In the data rows, zero lies at 4.5, halfway between 4 and 5.
The table, row by row:
[2 2 4 5 6 3 3 1 4 5 5 8 7 4]
[6 8 4 3 2 3 5 4 6 4 6 2 3 5]
[6 3 4 5 2 2 1 6 9 6 6 3 3 4]
[5 6 5 4 4 8 7 9 2 1 7 2 5 3]
[3 2 3 7 8 4 4 2 6 5 4 8 6 4]
[6 3 4 4 2 1 4 6 8 3 5 2 3 6]
[5 7 4 3 3 3 5 5 5 4 6 4 3 4]
[5 3 5 5 6 8 2 8 5 5 6 5 4 4]
[4 6 5 6 7 3 6 0 4 4 3 4 5 8]
[4 1 4 5 4 8 4 8 5 5 6 6 4 2]
[3 7 5 7 6 4 6 2 3 3 2 3 5 5]
[5 6 4 4 3 8 6 8 3 2 5 1 3 5]
[5 6 7 4 4 7 4 6 2 5 3 1 3 5]
[7 5 5 3 3 3 5 7 5 4 6 3 4 5]
[4 4 5 4 3 9 6 7 3 3 5 3 4 4]
[5 4 1 4 3 9 6 8 4 4 6 6 5 3]
[5 5 4 3 4 9 4 6 0 3 4 2 5 5]
[4 8 6 5 6 3 9 3 1 2 5 4 6 4]
[5 4 4 4 6 7 5 9 4 4 7 6 6 2]
[6 6 4 2 2 4 5 5 6 4 6 4 3 4]
[3 7 5 6 5 4 7 1 4 3 3 3 5 6]
[4 4 3 4 3 9 6 7 3 3 5 3 3 3]
[5 1 0 3 0 3 2 6 7 5 3 3 5 4]
[2 4 5 6 8 3 6 4 5 4 7 9 7 3]
[5 2 3 4 2 3 3 7 9 5 8 8 4 2]
[6 2 4 4 2 2 1 7 8 6 6 5 4 4]
[4 3 4 6 7 3 5 1 5 5 1 4 6 8]
[3 3 2 7 5 3 6 4 5 5 3 4 7 5]
[3 3 2 5 5 3 3 2 3 4 2 6 7 6]
[6 9 7 3 4 1 3 4 6 8 4 2 2 5]
[5 3 4 4 3 3 3 7 9 5 7 7 4 3]
[5 1 4 4 1 3 1 5 9 6 6 6 4 3]
[5 6 4 4 2 9 6 8 2 2 4 0 3 4]
[5 6 8 4 6 9 6 7 2 5 5 5 4 2]
[3 2 4 7 6 2 5 0 5 4 2 2 5 7]
[2 1 2 5 4 4 4 2 4 4 3 7 7 4]
[3 7 6 6 7 3 5 2 5 4 5 6 7 3]
[4 5 6 6 9 3 5 4 4 5 6 9 8 3]
[3 4 5 6 7 3 5 4 5 4 7 9 7 3]
[5 5 4 4 4 8 6 8 2 2 5 1 3 5]
[3 2 4 5 6 3 5 0 4 5 1 6 5 7]
[2 3 4 7 7 4 4 2 6 5 4 8 6 3]
[6 3 3 2 1 2 3 4 7 5 4 2 3 7]
The rows are grouped in 4 different ways at once, and each row is in one group of each. In each grouping, the first row asked about is in group 0, and each new group gets the next number.
Some new rows, each followed by its group in each grouping, the strongest grouping first:
[5 5 6 6 9 3 4 4 4 5 6 8 8 4] 0 0 0 0
[5 3 4 5 2 2 2 6 9 6 6 4 3 3] 1 0 1 1
[5 6 4 2 2 4 5 5 6 4 6 4 3 4] 1 1 2 2
[4 1 3 4 1 3 1 6 9 6 6 6 3 3] 1 0 1 2
[6 5 4 4 1 2 5 6 6 3 4 1 2 6] 1 1 1 1
[5 6 4 3 2 4 5 4 6 3 5 5 3 4] 1 1 2 2
[4 5 5 4 9 3 6 1 4 5 3 5 5 7] 0 2 2 0
[4 5 5 7 8 2 5 4 5 3 6 7 7 3] 0 0 0 1
[6 4 1 2 2 4 3 7 7 6 5 5 5 5] 1 3 2 0
[3 3 4 5 8 4 2 1 3 5 4 8 7 6] 0 0 3 0
[3 7 5 6 7 2 5 2 6 4 5 6 6 3] 0 0 2 1
[6 4 4 3 3 3 2 5 8 6 7 6 5 4] 1 0 2 0
[5 6 7 3 6 8 2 4 0 6 3 3 5 5] 2 4 3 0
[4 0 3 4 3 8 5 7 5 4 3 3 3 6] 2 2 1 2
[5 7 7 5 5 7 4 6 2 7 2 1 3 4] 2 4 1 1
[3 5 5 6 5 5 7 1 2 4 2 5 5 5] 0 1 1 2
[5 5 6 2 2 3 1 2 5 8 3 4 3 5] 1 4 3 2
[6 5 3 4 2 3 5 5 6 3 4 0 2 6] 1 1 1 1
[3 5 4 5 8 2 6 0 4 4 3 4 5 7] 0 2 2 1
[4 5 5 6 9 3 5 3 4 5 5 9 8 4] 0 0 0 0
[6 8 7 4 7 9 5 5 0 7 4 3 3 4] 2 4 2 0
[5 5 4 2 3 3 3 5 9 6 8 7 4 3] 1 0 2 2
[6 2 4 2 2 2 3 4 8 5 4 5 3 6] 1 2 2 2
[5 3 4 4 1 2 2 6 9 5 6 4 3 4] 1 0 1 1
[6 9 7 3 6 8 5 6 0 7 4 3 4 4] 2 4 2 0
[5 1 3 5 5 9 3 7 4 5 3 2 4 7] 2 2 1 0
[7 5 7 3 4 3 2 4 5 9 3 2 2 5] 1 4 1 0
[4 6 5 4 6 4 5 0 0 3 3 5 6 7] 0 1 3 0
[4 4 1 4 3 9 6 9 5 4 6 6 5 3] 2 3 2 2
[3 5 5 7 5 5 7 2 3 4 3 5 5 4] 0 1 1 2
[6 2 1 4 2 3 4 9 7 6 5 5 6 3] 1 3 0 0
[5 5 6 3 3 2 2 4 7 8 3 4 2 5] 1 4 1 2
[3 6 6 4 4 3 5 1 1 2 3 2 6 7] 0 1 3 1
[6 1 0 3 0 3 3 8 8 6 3 4 5 6] 1 3 1 0
[6 7 8 4 6 8 5 7 1 6 4 4 5 3] 2 4 0 0
[6 5 5 2 4 3 2 6 8 6 7 6 5 4] 1 0 2 0
[3 3 5 5 8 4 6 2 4 4 3 6 6 5] 0 2 0 2
[3 6 8 4 7 3 4 0 0 6 2 6 6 5] 0 4 3 2
[5 6 6 5 5 8 4 5 2 6 3 3 3 4] 2 4 1 2
[4 9 6 4 7 5 7 1 1 4 4 5 6 6] 0 1 2 0
[3 3 5 5 5 9 5 9 5 3 8 7 5 2] 2 0 0 2
[5 7 8 4 5 8 6 7 2 5 5 2 4 4] 2 4 0 1
[5 1 2 4 1 2 2 4 8 5 3 3 3 7] 1 2 1 2
[3 2 4 6 6 3 6 1 5 4 2 5 5 7] 0 2 1 2
[4 7 6 5 8 4 8 3 1 2 3 5 6 5] 0 1 0 0
[3 5 5 5 6 5 7 0 3 4 3 4 5 5] 0 1 1 2
[6 8 5 3 5 9 6 8 2 3 5 3 4 5] 2 1 2 0
[5 4 3 3 4 7 6 6 4 3 4 1 3 6] 2 2 2 1
[3 5 5 6 6 4 7 2 3 3 3 5 5 5] 0 1 1 2
[3 8 5 5 6 5 8 0 3 3 5 6 6 4] 0 1 2 2
